Where one turn sends some rows of the set: a few examples, then the rows asked
Daso: [ -1   7  -6   2 -29  13 -26   9  -2   5   7  54   5   0 -22]
sagis: [ -3 -18  -2  34  25   0 -32   6 -27  -6  13 -13  -8  28 -20]
mikim: [ 20 -30 -41 -16 -17   6   6   4 -21   4  -2  28  10 -20 -28]
zos: [-16  10 -14  -7  15  12 -15  27  -4 -17 -14 -18  25  33 -31]
gupim: [ -3  10  -2  -6 -22  44  22  12  17  13 -14   5   9  -3   1]
Nofep: [  8   1  -4   8  12  28   7 -20  14   4 -35  18  -4  -7 -24]
pudup: [-13 -12  19 -20 -14  11 -10  21  -5  -1  31 -32   0  12 -45]
tud: [-21  12  32   2 -30  -7 -15  21   8  38 -14 -19   9 -14 -13]
gom: [-21  14  11   3  13   3  14  14 -33  12 -10   2 -32 -43  -1]
dutot: [-25   5 -31 -10   1   1 -22  30 -19   4 -16  -7  -9 -22  32]
pipa: [  8  10 -32  21 -26 -30  19  -1 -60   4   3 -15  -1   1  -7]
Sed: [ 13   7  28  -3  15 -45 -22  17  -4 -11 -21 -26  16  -6  10]
kuf: [ 12 -43  38  -8  -9 -17  -3 -16 -25  -8   8  12  -1  -9  -3]
dazuv: [  3  26 -25 -21 -29 -13 -26 -12  -5 -16 -31   2  -7  29 -11]
suron: [  3  30 -16 -52 -11  11  -2  20 -46  -7  -3   2  -5  -3  -8]
famep: [  5  21   9  14  -2 -54   4   1  -8  -5 -15  22  18 -17  18]
Fose: [ 23 -14  -9   5 -20   2  19 -32   4   4   3   6  -7   7 -50]
bufi: [ -5  -4  12  33  18 -38 -19  21 -12   6   0 -33 -19  -6 -18]
laziz: [  6  -7  -5   4  11 -22 -13  12 -15  -6 -26 -61  10  -3 -27]
komu: [ 11  13  12  19 -24 -29   5   5  33   1  22  -4  10   7   9]
tepir: [ 27  23 -12 -25 -39  -5 -20  13 -37 -26   3 -10   5 -32  -7]
det: [ 19 -11  21  -9   1 -18   5  21 -30  -4  22 -54  10   0  12]
kul: [ 19  27  -7  25   5  -5  18  -9 -38  -5  -9  14 -22  -8  28]
mera: [ 19  28  19 -14 -17 -34  12 -15 -41  29   7  22   4  -6   6]
bubo: [  8   2  26   6 -26 -26  10  14   2   0  16  13  20  20 -51]
lepim: [ 35  -3  26  28   2  -5  22  19  -1 -33   3 -16  -7 -12   0]
dinub: [  0 -47  -9  12 -31  13  16  13   0  22   5   4   6  10   2]
pagu: [  3  -3  -5 -47   4  26  -3 -10 -35  27 -10 -22 -13 -11   8]
dup: [ -6   9  25 -19  23  43  -4   2   0  12 -11   3  -7 -13   6]
maz: [-14 -12  -1  -9  -1  21 -37  21  17 -19 -26  11   7 -16 -17]
bupos: [ 22  13  -4   0  -1 -41  -8   4 -36  -3  23  17  11 -44  -2]
raz: [-25  22  10 -15 -29  22  26  29 -24  -4 -27   4  -2   1  -3]
nas: [ 22   7  -1  -3  33  -9  18  20 -45  22  -3 -12 -21   9 -35]
dupi: [  4   7  -6 -45 -26 -16 -22   5 -51  36   6  -2   3   8  -4]
fufaz: [  1 -17 -17  -1 -13 -33  -8 -14   5  11  -9 -27  23  12 -54]
rut: [ 12  14 -37  -4  15   0  13 -14   0   1   6 -13  29 -32   8]
rudav: [ -1 -36  -2  21 -31   2  -8 -21  -4  -2  -2 -16   0  32 -24]
Kidi: [  3  29 -13  13   9 -35  -7  12   1  -3  37  -9 -15 -30 -18]
mefu: [-18   4 -50 -16 -24   7 -10  -5 -31  33  -3  -7 -12 -20 -18]
gimi: [ 20   3  20   3 -34 -16 -29  -7 -56   0   9 -31 -15   3   1]

tepir turns into raz
rut turns into dazuv
Daso turns into pudup
Now find these:
bufi turns into bupos
det turns into kul
fufaz turns into Sed
gimi turns into gom
famep turns into dupi

